One turn or mirror swaps these rows in pairs. Which row does each one swap with?
The rows were stretched afterwards, more along some directions than others.
pif: [-0.16,-0.57,-1.20,-1.22,-0.43,+0.51,+0.43,+1.69,+0.78,+1.52,-0.93,+0.62,+0.35,-0.46,+0.82,-0.09,+0.40,-0.31,+0.09,-0.92,+1.36,+0.60]
kuf: [-0.48,-0.47,+1.03,+0.29,-0.32,-2.57,-0.11,+3.16,+0.44,+0.60,-1.20,+1.51,+1.02,-0.11,+0.04,+0.58,-0.52,-2.33,-1.96,-0.02,+1.38,+1.15]
bedo: [+0.20,-0.97,+0.16,-1.74,-1.76,-0.85,-0.13,+0.21,-0.91,+0.50,-2.29,-0.57,-0.29,+1.44,+1.08,+1.79,+3.39,+1.33,+0.87,+0.23,+1.92,+1.83]
gora: [+0.20,+0.14,+2.30,+0.94,+2.77,+1.31,-0.84,-1.77,-0.50,-0.56,+0.17,-1.78,-0.52,+1.00,+0.77,-1.88,-0.40,-0.26,-0.95,+1.36,+0.23,-0.28]
vapap: [+0.27,-1.37,+2.09,+0.77,+1.02,+0.91,+0.81,+2.60,-2.04,+0.97,+1.26,+0.51,-1.17,+1.38,+1.53,-0.30,+2.94,+0.60,+0.84,+0.22,-0.02,+0.92]
dom: [+1.82,-0.09,-0.20,+0.17,-2.99,+1.74,+1.68,-0.44,+0.54,+1.96,-1.66,+0.66,-0.82,-2.12,+1.15,+0.89,-1.00,+1.44,+0.69,+0.85,-0.55,+0.24]
gumit: [-0.08,-0.18,-1.19,-0.70,-0.46,-0.12,-0.17,+1.29,+0.29,+2.01,-0.89,+1.02,-0.10,+0.02,+0.33,+0.12,-0.28,-0.02,-0.49,-0.56,+1.73,+0.81]
vem: [-0.96,-0.64,+0.79,+0.23,-0.85,-1.80,-0.71,+3.22,+0.69,+0.44,-1.22,+2.23,+2.32,-0.67,+0.94,+0.59,+0.07,-2.34,-0.62,+0.11,+0.85,+0.94]
lupo: [+0.41,-1.12,+0.13,-1.64,-1.43,-0.28,-0.06,-0.05,-0.38,+1.06,-1.84,-0.72,+0.42,+1.26,+0.86,+1.94,+2.80,+1.13,+1.40,+0.93,+1.33,+1.71]
ton: [+0.56,-0.84,+0.19,-1.35,-0.42,-0.42,-0.65,+0.83,-1.21,+0.95,-2.23,-0.80,-0.14,+1.61,+0.63,+1.59,+3.55,+1.09,+0.72,+0.27,+1.24,+1.49]
Lala: [+0.24,+2.23,+0.52,+1.76,+1.81,+1.11,-2.24,-0.35,+0.52,-1.55,-1.44,+0.97,+0.17,-1.64,+0.53,+0.37,-2.54,-0.93,+0.54,-0.18,-0.96,+0.39]
Pitiv: [-1.27,-0.51,+1.44,+0.93,-0.18,-2.06,-0.80,+3.65,-0.52,+0.62,-0.72,+1.08,+1.76,-0.40,+0.43,+0.31,+0.13,-2.31,-0.79,+0.11,+1.52,+0.60]
Kupan: [+1.33,-0.78,+1.15,-1.53,+0.18,-1.60,-0.01,+1.60,-1.24,+1.35,-1.79,-0.98,-0.96,+2.49,+0.27,+1.18,+2.99,+1.25,+0.03,+0.47,+1.90,+1.88]
mevuv: [-0.65,-0.41,+1.50,+0.79,-0.70,-1.83,-0.07,+3.34,+0.51,+0.53,-0.99,+1.79,+1.40,-0.39,+0.46,+0.75,-0.69,-2.12,-1.76,+0.29,+1.28,+0.53]
vakis: [-0.44,-1.56,+2.42,+0.26,+0.52,+0.29,-0.39,+2.48,-3.61,+1.40,+1.30,+1.14,-1.43,+1.52,+1.84,-0.12,+3.05,+1.24,+0.66,+0.23,+0.67,+1.50]
rutil: [+0.92,-0.62,+0.46,-1.57,-0.60,-1.31,-0.79,+0.64,-1.39,+1.60,-1.45,-0.37,-0.58,+2.13,+0.31,+1.75,+2.99,+0.61,+0.55,+0.70,+1.67,+1.60]
Zuno: [+0.88,+2.29,+1.25,+0.93,+1.44,+2.03,-1.51,-1.07,+0.09,-2.53,-2.06,+0.99,+0.05,-1.81,+0.84,+0.24,-2.19,+0.05,+0.61,-0.03,-0.93,-0.07]
sizi: [-0.48,-1.51,+2.12,+0.95,+0.37,+0.03,+0.52,+2.17,-2.72,+2.61,+1.40,+0.37,-1.40,+1.30,+1.99,+0.49,+2.58,+0.58,+0.68,+0.59,-0.18,+1.84]
Mig: [-0.03,-0.72,+0.26,-0.99,-0.89,-1.25,-0.82,+0.64,-0.79,+1.50,-2.33,-0.17,+0.05,+1.52,+1.23,+2.18,+2.99,+1.43,+1.05,+0.89,+1.08,+2.02]
bofe: [-0.21,-0.99,-1.10,-1.41,-0.62,+0.73,+0.57,+1.78,+0.47,+1.09,-0.57,+1.03,+0.39,-0.46,+0.06,-0.42,+0.12,-1.06,-0.10,-1.07,+1.60,+0.01]
Pir: [+0.30,-0.86,-1.68,-0.24,-0.24,-0.47,-0.32,+3.05,+1.47,+1.69,-1.56,+1.41,+0.72,+0.13,+0.58,+0.77,-0.10,-1.75,-0.74,-1.31,+1.21,+0.81]
Faza: [+0.36,-0.37,-0.82,-0.72,+0.06,+0.12,-0.82,+2.28,+1.06,+0.87,-1.93,+1.33,+0.40,-0.17,+0.44,+0.16,-0.36,-0.90,-1.32,-1.01,+1.80,+0.32]
mafol: [+2.07,+0.19,-0.16,+0.34,-2.55,+1.61,+2.10,+0.09,+1.37,+2.13,-1.48,+0.70,-0.22,-2.07,+0.83,+1.04,-1.50,+1.20,+0.38,+1.03,-0.51,-0.11]
zopeg: [-0.12,-0.19,+1.90,+0.89,-0.18,-1.52,+0.34,+2.97,+0.99,+0.56,-1.28,+1.75,+1.06,-0.17,+0.81,-0.24,-0.95,-2.23,-1.26,+0.44,+1.10,+0.71]
Kiluk: [-0.59,-1.28,+2.09,+1.09,+0.58,+0.85,+0.62,+2.62,-2.80,+1.75,+1.48,+0.12,-1.05,+1.04,+1.21,-0.05,+2.96,+0.58,+0.98,+0.43,-0.11,+0.80]
Puz: [+0.11,+1.70,+0.38,+0.71,+1.78,+1.23,-2.80,-0.85,-0.40,-2.12,-2.05,+1.33,+0.30,-1.98,+0.59,+0.73,-1.33,-1.13,+1.18,-0.69,-0.36,+0.22]
zitut: [+0.22,+1.87,+1.21,+1.07,+1.71,+1.83,-2.31,-0.64,+0.00,-2.77,-2.48,+0.78,+0.16,-1.07,+0.79,+0.36,-1.84,-0.85,+0.51,-0.23,-0.92,+0.24]
gib: [-0.08,-0.39,+0.74,-2.15,-0.97,-1.12,-0.73,+0.23,-1.56,+0.65,-1.99,-0.23,-0.40,+1.84,+0.51,+1.27,+2.62,+1.63,+0.77,+0.92,+1.46,+1.58]
dum: [-0.74,+0.01,+0.09,+1.52,-1.44,-0.57,+0.70,+0.22,-0.71,+1.44,-2.21,-1.52,+0.04,-0.52,+1.63,+0.49,+2.25,+3.26,+0.78,+2.53,+0.75,+1.37]
Rudip: [+1.98,+0.30,-0.06,+0.31,-2.60,+1.38,+1.27,+0.27,+0.76,+2.10,-1.06,+0.71,-0.19,-2.23,+0.52,+1.07,-1.27,+0.44,+0.60,+0.49,-0.59,-0.45]
sal: [-0.28,-1.17,+2.36,+1.30,+0.88,-0.24,+0.65,+2.05,-2.97,+1.79,+2.18,+0.12,-1.68,+1.80,+0.95,-0.44,+2.40,+0.13,+0.40,+0.57,+0.57,+0.98]
vug: [+0.69,+1.90,+1.07,+1.02,+1.39,+2.34,-2.04,-1.76,+0.08,-1.77,-2.23,+0.88,-0.10,-1.48,+0.82,+0.43,-2.48,-0.45,+0.69,+0.13,-1.05,+0.11]
Nemu: [-0.27,-0.71,+0.14,-1.48,-1.50,-1.13,-0.29,+0.32,-1.13,+0.56,-1.70,-0.40,-0.03,+1.01,+1.30,+2.31,+3.79,+1.96,+1.03,+0.73,+1.64,+2.08]
fopem: [+2.02,+0.31,+0.08,+0.43,-2.34,+0.98,+1.97,+0.16,+1.37,+2.38,-0.70,+1.05,-0.51,-1.89,+0.60,+1.07,-1.61,+1.09,-0.03,+1.11,-0.94,-0.27]
beme: [-0.20,-0.01,+0.07,+1.84,-1.56,-0.83,+1.38,-0.15,-0.73,+2.22,-1.88,-1.78,-0.29,-0.79,+1.15,+0.54,+1.83,+2.56,+1.08,+2.91,+0.91,+1.69]
Bafon: [-0.09,-0.22,+0.49,+1.70,-1.08,-1.34,+1.22,-0.18,-0.91,+1.91,-1.50,-2.02,+0.28,-0.25,+1.08,+0.10,+2.15,+2.94,+0.99,+2.20,+0.66,+1.32]
perik: [+0.70,-0.74,-0.49,-0.71,+0.06,-0.09,-0.12,+2.01,+0.44,+2.64,-0.77,+1.30,+0.08,+0.09,+0.52,+0.08,-0.85,-1.37,-0.61,-0.67,+1.74,+0.41]
mipeg: [-0.05,+0.60,-0.05,+1.43,-1.94,-0.72,+1.42,-0.53,+0.26,+1.84,-2.39,-1.76,-0.04,-1.27,+1.84,+0.23,+1.98,+3.31,+0.91,+2.84,+0.51,+1.54]
zatu: [+0.32,-0.86,+2.32,-0.48,+3.20,+0.96,-0.67,-0.85,-0.81,-1.44,+0.79,-0.67,-0.25,+1.50,+0.67,-1.52,+0.28,-0.57,-1.13,+0.40,+0.30,-0.98]
koza: [+1.62,+0.02,-0.44,+1.02,-2.34,+1.13,+0.99,+0.24,+1.27,+1.65,-1.07,+1.33,+0.37,-2.49,+1.04,+1.26,-1.55,+0.86,+0.81,+0.04,-0.96,-0.11]
mag: [+0.58,-0.21,+2.76,+0.32,+3.06,+1.29,-1.07,-0.72,-1.06,-1.16,+0.83,-1.29,-1.06,+1.76,+0.33,-1.92,+0.09,-0.37,-1.62,+1.02,+0.22,-0.71]
badiv: [+0.81,+2.18,+0.73,+0.68,+1.35,+2.09,-2.57,-0.42,+0.28,-2.64,-2.69,+1.36,+0.29,-1.78,+0.77,-0.15,-2.13,-0.84,+0.41,-0.32,-0.71,-0.22]
bubab: [-0.30,+0.13,-0.22,+1.53,-2.10,-0.84,+1.27,-0.43,-0.38,+2.33,-2.12,-2.08,-0.49,-0.60,+1.06,+0.55,+2.27,+3.06,+0.62,+2.62,+0.83,+1.67]
depeb: [+0.37,+2.03,+0.65,+1.17,+1.79,+1.82,-2.52,-0.41,-0.10,-2.21,-2.44,+1.06,+0.47,-1.70,+0.54,+0.47,-2.14,-1.19,+0.68,+0.07,-0.75,+0.22]
bero: [-0.10,-1.32,+2.19,+0.29,+0.44,+0.17,-0.12,+2.72,-2.34,+1.17,+0.79,+0.56,-1.45,+1.69,+1.08,+0.43,+3.27,+0.26,+0.04,-0.05,-0.07,+1.19]
bip: [+0.22,-0.33,+2.17,+0.12,+2.46,+1.23,-1.47,-0.87,-1.53,-1.22,-0.10,-1.63,-0.75,+1.33,+1.11,-1.42,+0.95,+0.23,-0.75,+1.08,+0.24,+0.08]
rogat: [+1.61,-0.37,-0.27,-0.14,-3.48,+0.83,+0.72,+0.57,+0.82,+2.53,-1.55,+1.99,+0.07,-1.84,+1.24,+2.21,-0.95,+0.84,+0.44,+0.46,-0.28,+0.39]
puni: [-0.29,-0.61,+1.81,+0.73,+2.10,+1.36,-0.56,-1.32,-0.82,-1.18,+0.51,-2.03,-0.44,+0.83,+0.52,-1.87,+0.59,-0.52,-0.70,+0.76,+0.14,-0.43]
sofo: [-0.17,-0.71,-1.17,-0.61,-0.60,+0.68,-0.76,+1.65,+0.33,+1.89,-0.41,+1.32,+0.57,-0.64,+1.40,+0.58,-0.09,-1.16,+0.55,-0.44,+1.47,+0.73]
Bib: [-0.38,-0.53,+1.42,+0.70,+0.63,-1.52,-0.03,+4.12,+0.34,+0.43,-1.33,+1.70,+1.30,-0.02,+0.67,-0.12,-0.44,-2.52,-1.81,+0.05,+1.71,+0.81]
ruv: [+0.48,-0.11,+2.68,+0.71,+3.25,+1.37,-0.69,-0.65,-0.91,-0.92,+1.02,-1.82,-0.87,+1.46,+0.51,-2.23,-0.23,-1.05,-1.33,+0.55,+0.26,-0.64]
mela: [+0.90,-0.76,+2.83,+0.33,+2.88,+0.84,-0.02,-0.85,-1.12,-0.80,+0.94,-1.82,-0.67,+2.25,+0.18,-1.65,-0.11,-0.73,-0.90,+1.04,+0.26,-0.46]
ruru: [-0.79,-0.31,+0.01,+1.23,-1.44,-1.10,+1.06,+0.62,-0.99,+2.89,-1.76,-1.59,+0.26,-0.23,+1.36,-0.03,+2.75,+2.85,+1.11,+2.54,+1.26,+1.62]
vuda: [-0.14,-0.65,-1.13,-1.07,+0.32,+0.23,-0.82,+2.36,+0.78,+1.26,-1.38,+1.67,+0.53,-0.02,+0.52,+0.46,-0.66,-0.94,-0.57,-0.44,+1.54,+0.70]
Mada: [-0.48,-1.36,+2.18,+0.61,+0.37,+0.85,-0.20,+2.98,-2.75,+1.03,+1.52,+1.33,-0.63,+1.11,+1.67,+0.54,+2.43,+0.55,+0.87,-0.22,-0.44,+0.33]
Susiz: [-0.62,-0.41,+1.40,+0.39,-0.05,-1.32,+0.29,+2.87,+0.88,+0.41,-0.39,+1.87,+1.59,-0.65,+0.51,+0.88,-1.29,-2.18,-0.75,+0.57,+0.33,+0.75]

Pitiv swaps with Mada
kuf swaps with vapap
bubab swaps with mafol
Bib swaps with bero
gib swaps with sofo
Susiz swaps with sal
Zuno swaps with puni
mevuv swaps with Kiluk
vuda swaps with rutil
pif swaps with bedo
vakis swaps with vem
perik swaps with Mig

